Y: several groups of rows, each row roughly a mix of its group's hidden directions
Y (112 x 12)
[[  4 -14  25  11  -1  -1   0   2  -3 -10  10  23]
 [ 16  -1   8  14  -6   0  -1 -15  17  13  -5  21]
 [ 12 -14  -7 -11 -19  -8  10  -7  -2  -6 -24   6]
 [ 11  -4  17  -3 -13 -16  15   8  11 -16  12  -7]
 [ 24  -4   7  -4  -7   4  11  12   9  -7  23   7]
 [  4  -2   1  15 -14  -5   2 -12   9  11 -12  27]
 [  0  13 -10 -21  -9  13 -12   1 -16 -12   0  15]
 [  3 -15 -16   5  11  -6   6  -8  13  17   8  20]
 [  1 -17   1 -16 -21  -7  14  -3   2 -13 -14  10]
 [  0  -4   5   1 -12   4 -14  -5 -13 -26 -11  17]
 [ -9   6 -20  -3   2   3  15   6  24 -14 -11   7]
 [  9   4  12  19  -3   8   6  -2  28  -8   2 -11]
 [ -9   6  -4 -31  14 -13 -15  -2  -1   4  -6  -2]
 [ -7   6  31 -10   3  -5   8 -10 -14  12   5   5]
 [  3 -15   6   6   4   7  22   6   2  26   2  12]
 [ -8   1  -3  -2  19  -4   6 -10   8 -22   0  24]
 [ -2   6   2  25 -12   7   4  -8 -17   8  -6  20]
 [-17 -21  -5  10  -1 -11 -12 -22   7   2  -6  -4]
 [  0  10  14 -18   3   2  -6  -5 -26   2   4  18]
 [-10   9   0  -5  16   5  16  12  -6  26  10  -5]
 [ 11   1  21   9 -20 -19   4  16  -1   0   9  -5]
 [-29   8   3   8   8   8  10  12  11  -2  15   5]
 [  0  -1 -15  -9  13  13 -21 -10 -17  12 -11  -1]
 [  4   2  27   6 -18   5  -3   8 -20   5   0  -7]
 [ -6 -16  -1  -8   1  13  17 -20   7  15  -7  12]
 [ 16  -1   7  -6   4   2  20   6  19 -15   4 -18]
 [ 10   3   5  17  17  -6  -9   1 -25   0  15   6]
 [ -3   4  10  -3 -11   3 -12   4 -35   6   6  -2]
 [-13 -19   1  24 -10  -3  -5 -21   3  -1  -5  -4]
 [ 16  13  12 -22   8   3  19  15   0   3   3   4]
 [ -6  -2 -29  -1  20   1  -5  11  13   5   0 -10]
 [ 22   3   6  17  -5  -6 -11 -14   5  16  -4  14]
 [ -6  26  15   2  -1 -13  12  -7  -4 -12   5 -15]
 [ 17 -16  11  15  -2  -1 -19   3 -18   4  10   1]
 [ 12   8 -19  16   1  11   5  14  -3   7  12  19]
 [ 32   5   4  13   0  -7  -9 -12   3  12  -4   1]
 [ -4  11   0   1  -7  13  10  -2  30 -19  -1   4]
 [-15  -2   4  -9  -3  -5   8 -20  15  16   7 -20]
 [-18 -17  -9  -2   8 -13  16  -8  21   3   3   4]
 [-25   0 -15  -9   0   0   4  14 -18  -9  -6 -11]
 [ -5   7   1  23 -11 -12 -11  -4  -8  15  -1  20]
 [ -3   4  -2 -13   7 -11  -4 -13  -9  18  -5  28]
 [ -9   8  16   7  -5   1   9 -14 -18  12 -19  11]
 [ 14  25   5   3   7   8   3  16 -10 -10 -15   8]
 [  8   1 -19   4  14   0  -3 -10  24   7   2 -18]
 [  2  -2  -7 -17  -5 -11 -28  -3  -1  -6  15  13]
 [ -7 -11  27   2 -14   3   2 -14  12   0  16  -1]
 [ -5  25   2 -12   6  -1  14  11 -16   4 -18   2]
 [  3  -8  -9   1  -8   7   8 -13  12   7 -23  22]
 [ -1 -17  15   5   2  -6  22 -18   7  14  -7   7]
 [  3  -3   8   1   3  -9  10  21  -3  26  19  -3]
 [  7  -3   3  17  13   4  22 -20  12  -3  -9   9]
 [-14  15  -4 -14  13  -4  22   1  10  -4 -12  13]
 [-12 -12  15 -12 -15  -1  -2   1 -19  -2   8  20]
 [ 22  20  -1   9   9   8 -10  12 -16  -3 -11  -2]
 [ -6  12 -14  23  10   8  11   0  13  10 -13   7]
 [ 15 -12  -3  -8  -8  -7 -11   1  10  -7  26  15]
 [  8  -4  15   9 -11   3   8  14 -17  25   4  -5]
 [  2 -21   3 -13  -7 -12  -9   2  -5  11  21  15]
 [ 13   2  18  19  -4 -17  10  18  -2   2  10   1]
 [ 10  -3  -4  -2  -3  11 -15   3  -4 -22   6  26]
 [ -3   5 -17 -20   2   3  -7   6 -18 -10  -4  22]
 [ -4   7  11  20  -3  -5 -15  -6   0  16  13  20]
 [ -5  -5 -23 -10   9  18 -21  -6  -4  -4 -10   4]
 [  6   6   0   9  -1   3  14  -5 -10  18  -2  30]
 [-14   6  15  -3   2   7  17  11 -22   2  -2  18]
 [ 17   7  16  21 -10 -10   1  -6 -10   1   5 -18]
 [ 21   7  19  14   2  -4  -6  -7  14   8  17   5]
 [  1  18  28   1 -15  10   5   4 -10   5  -4 -11]
 [ 16  -2  16  13 -21 -13   2   9   0   9   7 -15]
 [-13  -1  -2 -15   0  13   8  17 -12  25   1   2]
 [-13  15 -22   2  18   4  -2   7  -6  13 -16  -1]
 [-15  17  -7  -8   1  -1  24   9  10  -2 -17   0]
 [ -1  18 -16   3  10   0  16   7  17  -2 -18 -10]
 [-31   1   7  -1   2   8   9   9  10  -6  16   9]
 [-15  18   5   7  -2   5   0  -4 -22   5 -23  -2]
 [-11 -16   8 -21 -22   3   8  -8   3   2  -4  15]
 [  8   3   5   6  -9 -14  24  14  11 -16   2 -13]
 [  3  12  -2  14 -20   9 -17   9 -14 -16   7   0]
 [ -3 -13  28   9 -20   2   0   7 -10  -3   7   7]
 [ 12 -12   7  18 -22   4  -2  -1   3 -13  18   5]
 [  5  11  -7  15  10   5  23   8  21  -4  -6 -10]
 [ -2 -13 -21  -6  19 -14  -3   4 -12   2  -2  18]
 [  2  -6 -14 -18   0   4 -22 -12 -12  -4  13  13]
 [  4 -20   1  -5 -25  11 -12  -9  -6  -2 -13   9]
 [ 17  -5   1   0   1   0  17  -2   3  14  12  28]
 [-11   8  -6 -13  -7  -2 -21  18  -6 -20  -3   4]
 [  1  22  -2 -25   7   5  -9 -14 -16   6   1   1]
 [ 13 -12  -8 -16 -16 -12   5  -1 -13 -10 -19  -7]
 [ -4   0   0  -7   7   1  18  -1   3  32  11 -12]
 [  5 -16   5 -25  -3  10  14  -4  15 -14  -2  -1]
 [  6   8  -8   8   2   6 -29   1 -21  -9  -2  -9]
 [-18 -21   2 -15 -11  -8  -4 -12 -10  11  13   2]
 [  3  15   7  13  17   1  -1  11   5   0  21 -19]
 [ 11 -12  19 -17  -6  -2 -18 -11  -6   1  16   5]
 [  1   6   9   2  -7   4 -12   2 -36   7   5  -6]
 [  9   9  13   5  19  11  -8  -2  12   6  23  -8]
 [  3   0  -7   4  -5  20 -19  -7 -25   1 -13  -4]
 [  7 -22   7  23 -12   1  11 -11  10  -1  10   5]
 [ 10  -2 -21  15  -5   8 -10  14   6  -8  21   5]
 [ -4   9   8  -9   8  -8   1 -13 -12  25   1 -19]
 [-21  13  -5  18   1  -9 -11   9 -18   8   7   1]
 [  1   6  13 -24  -7 -11 -17  -9 -12  -2   2  16]
 [-15   5  -4 -11   8  13  -2 -24 -14 -12  -9  10]
 [-17   2  16 -21 -19   7   3  -8  -6  -3   8  10]
 [ -3   4  17   4  -9  -2   5 -17 -17  11 -11  21]
 [ -1 -22   8 -10 -25   1   3  11   5   7  -4  15]
 [ -4 -13 -14  29  -8   6  -8   0   8 -10   6 -12]
 [ 17  -8   6  15  -7  -7 -21  -7 -14 -17   3   7]
 [-17  -2 -13 -29  -5   9 -15  -3  -6   6   2  -4]
 [-15  22  12  -5   1   3  10 -11 -22  -5  -1  -8]
 [-20  -3   2 -17   6   6  14   7  -1  -3  -3  26]]

the four rows of each list that fit no group, in list order (the others fit one group, some only roughly)
  K_968: [  5 -10 -12  13  28 -15   8  -2  14   4  -4   1]
  K_979: [ 22  -4 -13 -14  -1   5  -7  15  -3 -19  -8  11]
  K_276: [-10  11 -28   0  13   0 -17   4  -7  10  -5   8]
  K_960: [  1   0 -16   2  24  13  -6  15  -8  19   0   1]
  K_103: [ 18  16   7 -21  11  -9   9  16   5  -3   8  -3]
  K_67: [ -6   9 -23   4  -3  13  -1  17  11 -12   1 -18]
  K_712: [ -1  -2  11  -2 -15  -7  23   2  14 -18   1 -16]
  K_578: [ 11  -8  11   6 -11 -15  14  -5  17  13  13 -13]
  K_529: [ -4 -11  24  13  10 -13  17   9   1  -1   1  15]
  K_92: [-3 17 16  8  8  2 22  3 20 -7 -7  6]
  K_307: [ 31  -1   7   9 -11 -16  10  -5  12  -3  -4  -1]
  K_975: [  4   6  13   1  17  -4   1 -24  15  12  11 -10]

K_979, K_103, K_67, K_712
  K_582: [ -5  -3  14   9  -4   7  -2 -10  16  10   8  28]
  K_137: [ 4 -1 -5 13 17 13 13 -5 -3 28 -2 -8]
  K_666: [22 -4 10 -1  2  7 25 14 10 -3 12 -5]
  K_289: [  0 -19   7   2  -7   5  -3  13 -22  10   1  21]
  K_322: [ -4   1 -16  -2  18  17 -16  12 -15  -3  -7  14]
  K_482: [ -3  12  -3   2   6  -1 -22   2 -27 -17   6   0]
  K_18: [17 -6  9 13 -3  8 26  3  3  7  8 16]
  K_625: [ 11  19  12  13  16  -3   7   7  -4   9 -17 -13]
  K_19: [ 25  -4  17 -23  -1   0  -1   5   6 -13  -3   3]
  K_777: [ 28   3  18  14  -5  -3  -8  -4   4  11   3 -11]
  K_241: [  1  -9   9  -6 -15  -5  21  -5   3 -13 -23  10]
  K_840: [ 14  10   6 -23   1  -9   5   0  -9  21  -8  14]

K_19, K_777, K_241, K_840
  K_978: [ 17 -16  -5  17 -11  -8 -12  -8   1 -15  10  12]
  K_110: [  1  -9   1   3  12 -13  -5 -11  -8  26   4 -21]
  K_147: [ -5  10 -32  11  12   6  -6  10  -2  10  -2   8]
  K_730: [ -8   4 -17 -22  19  -9   0 -16  -2   7   2   8]
  K_656: [ 11  13 -16 -13  21   1 -13  -7 -11  -4   0  14]
  K_102: [  8  21  -8   3  22  -8 -14  11 -11   4  -2 -12]
  K_348: [-15   0  -3 -17   6  -3  15  12  25  -1   2  12]
  K_120: [ 14   1 -14   8  -8  19 -22   1  10 -15   5   0]
  K_602: [ 15   5  29   3 -19   6   8   9  -4  -6  -4  -2]
  K_460: [ -5   6 -30   0   2  -5   5   8   9   7 -11  20]
  K_841: [  7 -10  -4  -1   5 -18  -7 -19  21   1  17 -10]
  K_446: [ 15  -1  -8  13  16  -6  -8 -12   1  14  16 -16]
  K_40: [-18  -8  -4 -21   4  -4   2 -13   5  -8  12  21]
  K_229: [  0  -1  -6  -4  -8  19  16   6  13  18 -19 -10]

K_978, K_102, K_602, K_460
  K_376: [-13   1  -4  20  -2  -1   6 -15 -12  14 -16  17]
  K_28: [  3   3  -8  11  18  14 -13   9 -26   7   0   5]
  K_111: [ 14   2  15   4 -24 -11  -4   4   9 -19  10   2]
  K_634: [ -2  -1 -16 -19   0  -7  -5   9  23   9   7 -17]
  K_25: [ -2  -8   2  15   3 -11  27 -11  16   4  -3  12]
  K_630: [  3   5   5  -4 -16  10 -24   4 -16  -4  15  15]
  K_635: [ 12  -3   7  -3  12  20   5 -12  26   5   1   8]
  K_384: [  4   9  19  11  -5   9  25  -5 -14   6 -12   6]
  K_368: [  3   8   1   0  -6 -10 -19 -14 -14  16 -14  16]
  K_381: [  5   6  12  11  16  -2  16  -6  25 -10  -2  11]

K_111, K_25, K_630, K_368
  K_302: [ -8 -16   6  14 -28   5   5  12  10 -10   0  -3]
  K_751: [ 9 11 35 10  0  6  4 -6 -3  2  4 -6]
  K_915: [ -2  -2  -2 -10  10  -2   4  -7   8 -11 -15 -32]
  K_55: [ -7 -17 -15 -12 -15   0  -9   6  -9  -4 -18  15]
  K_877: [ -1 -21   3 -19   7 -15  -6 -13  18   0   7  -6]
  K_782: [-15   1  -2  -4   4   3  13  -5  23 -15 -16 -15]
  K_590: [-16  28   6   2  -2   9 -10   2 -11  -4  -3 -19]
  K_133: [ 12  -6 -23   7  18  -1  -9   5   6 -15  -2  17]
  K_121: [-11  -8   2 -18 -12   5  12 -26  12  -4  -5   7]
  K_728: [ -3 -14  -3   2   1  10  18 -21  15  -4 -12  15]

K_915, K_55, K_782, K_590
  K_58: [-14  17  16  -8  -1  -2  21  -8   7  12  -5 -13]
  K_153: [-17 -22  13  -2 -23  -5   3   2  -7  10   7  -4]
  K_614: [-10 -10   5 -22 -17  -1  17   3  17  12  -1   2]
  K_11: [ -2  12 -17   5  24  12  -6   5  -7   6  -4 -19]
  K_113: [ -3 -11   1   6  13   2  22   3  17   1  -7 -24]
  K_977: [ -7   9 -18  -2  21  15   7   6   4  -6  -8 -19]
  K_604: [  2 -11  10  -1  17   1   4  -6  19   6  22 -16]
  K_52: [ 17   1  19  11  -9  -3  -5  -4  -9 -14  19  14]
  K_234: [  8 -14  28 -10 -15  -2  -3  -7  12   6  10  -4]
  K_464: [ 30  -4  11  -5  -2  -7 -17 -13  -5   6   2  -3]
  K_867: [-10 -18  -9  -9   9 -10 -13  -6  18  -7   3 -19]
  K_458: [  6   0  23   1 -13   8   8   6  -1 -18   1 -22]
  K_244: [21  2 13 -6  5 -5 -7 -8 22 11 15  7]

K_604, K_52, K_234, K_244
  K_170: [ -2  21  -3  10  -5  14  -4  16 -15 -12  -6 -16]
  K_688: [  7 -24  -9   4   3  -3   4   0  24  -9 -19   2]
  K_706: [ -1 -21 -16   1  -4   1 -10  11  -2 -17   4  22]
  K_131: [ -4 -11 -18  12  -4   5 -21  -7  20  -4  11   1]
  K_940: [ 20   5  16  -2   8  -4 -10   1   2  -2  24 -17]
  K_607: [ 2 11  0 16 27 -1 12 17 -1 -5  2 10]
  K_61: [-18  -4  -8  -8   4   0 -15  17 -26  -6   5   0]
  K_802: [  6   1  -8   1  12 -11 -18  20  -6   9  22  -6]
  K_431: [-25   2 -18 -11  12  12   1   7 -11  -1  -7 -10]
  K_577: [  5 -26 -13   4  -8   0 -22  -5  -2  -2  16   0]
  K_264: [ -3 -18   5   9  -5  -8  -9   1   6   1  30  14]
  K_620: [  2  -4  18   1 -27 -11  16   5  12  -8  -3   5]

K_688, K_131, K_61, K_264
  K_985: [ -5 -19  19   4   0  -5  16 -16  10   1  -9 -14]
  K_969: [ -5  -7  16 -14 -11 -16   3   6  10 -14   1 -22]
  K_112: [  1 -10  13  24 -16   1   8  12  10   3  -3 -18]
  K_995: [ 18   8  -6   3  25  -2 -14  -2 -18   9   1   4]
  K_784: [ -2   4  16  18 -26   7  -4  -6 -14 -11   1   0]
  K_492: [ -1  -7  17  27 -17   6   9 -14  -6  -2  -6   2]
  K_154: [ -1  14  -9   2  16  17  -2  -7  25 -13   1  -6]
  K_756: [-12  -1  17  -8   3   3   9  11  13 -13  25  -5]
  K_555: [ -1 -10  13  -9  -4   8 -16 -17   3   9   8  24]
  K_389: [ 15 -10 -23  -7  13  10 -18  -1  10  -5   9   3]
  K_912: [-21  -6  -3 -23  -4 -13   8  -6  20   2   0  -5]

K_969, K_154, K_389, K_912
  K_144: [-22   1   2   3  25  -5  14   1  -1   3  -2  18]
  K_176: [  5   6 -17  -5  16   2  -5   8 -16  -1  -8 -26]
  K_610: [  8  -7   1  22 -11   2  -3  21  -6 -11   1 -20]
  K_725: [ 21  -7   6  16  19  -5 -18  -9   2   0  13   0]
  K_162: [ 12  16   7  30   1 -13   4   3  10   7   7   2]
  K_490: [-15   2 -23 -10  20  -8 -13  -3   3  13  -9   2]
  K_357: [  3  10  27 -11  -1   0  20  -5 -11   8 -12   1]
  K_507: [  6 -13  -9 -13  11 -14  -6  -6  13  11  13  20]
  K_842: [ -4   1  -7 -19  -2  10  -9 -18  11 -15  14  16]
  K_409: [-20  10 -18 -12   0  -3  -3   1 -17  11 -12 -12]
  K_622: [ -9 -24   6 -17   2   2 -12  -4   1  -9  13  18]

K_144, K_610, K_409, K_622
  K_883: [-10  20  12  -2  -8  -9  -3   6  -7 -29  -3  -2]
  K_24: [-13   7  -1  15 -13 -22  -2  14 -19  -3   4   1]
  K_167: [ -5 -11   1  -2 -23 -16  -3  -6 -11   1 -11  22]
  K_869: [ -9   3   1   1  -9  -5 -19  13 -26  16  -5   8]
  K_45: [-13 -11  12   4 -25  -2   7  17 -16   3  -5  -2]
  K_778: [-11 -13   4 -10  -3  16   3 -12  16   3  -3  25]
  K_548: [-13  26   4  -9  -4   0  -3   5 -16  -2   1 -21]
  K_537: [ -8  -6  26  -2   2 -12   4   5   0  10  22  12]
  K_764: [  6   7  21   2 -12   1   3  -7  -5   2  -5  30]
  K_677: [-14  -3  19   4 -11  -9  -6  -5   8  -3   3 -28]
  K_62: [ -4  -1  31   2  -2  -6   8  -1 -14  18  -2 -10]

K_869, K_537, K_764, K_677
  K_984: [-13   1  10 -19  14  -8  10 -12  -7   5   4  22]
  K_903: [ -8   5  -8  19  11   7 -14  -8   7  22  16   2]
  K_400: [ 19  -5   6  -4 -10 -15  26  12  11  -3  -1  -5]
  K_456: [ 27   6  12  15  -1 -17   3   3   5   0   9 -12]
  K_205: [ -6   2  13  -5  -1  -3  16  14  13 -16  20 -12]
  K_857: [-22   1 -10   2  15  23   2  15  -7  -5   5   6]
  K_951: [  0  17  -8 -20   3   5 -26   0 -15   2  -1   3]
  K_598: [ -1   9  -5  24   1  12  18   2 -10  15 -12  10]
  K_421: [-11  -3 -14 -10   9   9 -22   1  -8 -16  -4  18]
  K_736: [ 11   7   6  -4 -18  15 -21   2 -21  -4   5  -3]
  K_125: [  1 -28   0  18   8 -16  -1  -4   7  11   8  -7]
  K_860: [  2  -5  22 -19  -8  -5  -6  -2   7 -19   3 -18]

K_903, K_400, K_857, K_951
  K_719: [ 15  19   2 -12   6  13 -19  -7 -15  -7   5  10]
  K_576: [ 10 -18  15 -10 -13   3  14  -7  -5 -18  -9  -8]
  K_597: [ 18   8 -11  11   0  -6 -12   7  -6  -3 -20 -20]
  K_930: [ 10  21  25   6  -4  10   5  12 -13  -3  -5   4]
  K_233: [ -5  18  12   8  -1 -12  22  -3 -19  12   2   0]
  K_830: [-31   2  11  -2   0   8  16   2  16   0  -3   8]
  K_298: [17 13  7 28  0 -9  6  0 15  7  5  3]
  K_42: [-10  -8 -12   7  15   5   9   2  12   5 -13 -26]
  K_135: [ -6  -9   4  24 -20  -1 -11 -16  -9  -4   0  10]
  K_732: [  9   2 -24  -1  25  -2  -7  -1   5 -12   2  15]

K_576, K_597, K_233, K_830
  K_866: [-13   7  -7   0 -13   2  14   2  19   5  -9 -25]
  K_341: [-26  -3  -6   1   0  15   8  -3  11   5  -9  22]
  K_638: [ 13   6  16   7   2  12  -8 -17  20 -10  15   1]
  K_525: [ -1 -10   4  -6  -7  13  -8   6 -29  18   5   7]
  K_717: [-14   5 -18 -19  -8   5   6  -1  11 -16  -1  17]
  K_218: [  3  25  13  12   5  17   7  16 -10  -2  -2   3]
  K_22: [ -1  -2 -20 -25   3 -10 -15   3  14  -7  -5  -4]
  K_151: [-27  12   4 -13   7   2  15  11   6  -9  -2 -12]
  K_286: [ -3  -7 -19  22  -7  -1 -18 -10  -2   4   8  16]
  K_871: [ 30   9   3 -14   3  -3 -12  -5 -17  -5  -2   5]

K_218, K_22, K_151, K_871
  K_783: [  1  -6 -10  -2  14   7 -14 -29 -15   7   6   2]
  K_292: [  9   1  17  -3   6   1   6   8  17 -10  25 -13]
  K_204: [ -4  -9  10  -5  -2  14   7 -11  25   2   3  22]
  K_199: [  4   7  12   7  -2 -23  12  -2   6  12  19 -16]
  K_650: [ -3 -19   6  -6 -20  -5  -9  -7  15  -3  19  12]
  K_789: [  8 -15 -20   4 -11 -10  -7  -1 -16   0 -18  12]
  K_227: [ 20   0   5  25 -10 -14  -5   7  -3  13  10   5]
  K_674: [ 17   9  -4   3  16 -13  -1   1 -20  13   1 -18]
  K_707: [-23   6  -1 -24   5  -4  12  -4  12  -9   4  12]
  K_854: [  7  16   1  25  11   6 -13  -5   5  18   5   6]

K_650, K_789, K_227, K_674
  K_769: [ -6   2   6 -11  13   6 -22   2 -15   1  22 -12]
  K_487: [  4   8  14   3 -25 -14   2  -5   4 -12  -3 -20]
  K_246: [ -6  -5   5 -30 -10  -6   6  -4   1  21  -6  -5]
  K_682: [ -9  -4   3 -23   7 -13 -16 -22   2 -12   1  -3]
  K_605: [ -7   0   8 -10  -6  -3  16  32   7  13   1  -2]
  K_316: [  8  -3   5  16 -23  16  -5  12  10 -17   0  -3]
  K_535: [ -2  25  -1 -12 -20  16   0   8 -10  -8  -6  -2]
  K_669: [ 16  -3  26 -11  -3  -8   4  -6  -7 -10  10 -17]
  K_210: [ -4  -3  12   2   2   9  11  -8 -29  17   0  11]
  K_976: [-12  -7  -7  -3  -8  -9   9  19 -23   8 -15   4]
  K_82: [-20   6  20 -20 -10  -1   9  -9  -7  12   4   2]
  K_309: [  5  20  11  16   7 -14   0  11 -18   0  12 -10]
  K_336: [ 28  -1   2  10  -7   4 -16 -12  -6   1 -12 -13]
  K_681: [  7  -4  -6  -4  21 -13 -11 -17  -8  18   8 -10]
  K_838: [  7 -21 -10  13   9  -4  15  -4  18  13  10   6]

K_246, K_682, K_669, K_336
  K_9: [ 20  10  -2  -6 -14   1 -19 -14 -14  -4  12  -9]
  K_640: [  7  21   1  16  -6  17   4   8 -11 -16 -12  -6]
  K_571: [-1  5  9  9  3  2 23  8 27 -9  9 -1]
  K_551: [ 18   3   1  13 -17 -26  -2   1 -13   1  -8  -3]
  K_643: [  9  -6  10 -19  13   1  11   6  18 -12  18  -3]
  K_330: [ 15  18   0   2  20   8   0   6   2 -16  -5  20]
  K_658: [ 15  -7  -1  -4   7  21   7 -14  23   4 -10   8]
  K_474: [-15   8   8   5 -19   5  18   5  14  -1 -10 -17]
  K_527: [  4 -18 -11  -4   5   9  -9  -1  11 -12 -11  25]
  K_295: [  2   3  26  -5  -1   6   9 -25  -4   7 -10   9]
  K_427: [ 18   3 -17  -8  18  11  -2   1   0   1 -12 -21]

K_9, K_640, K_643, K_295
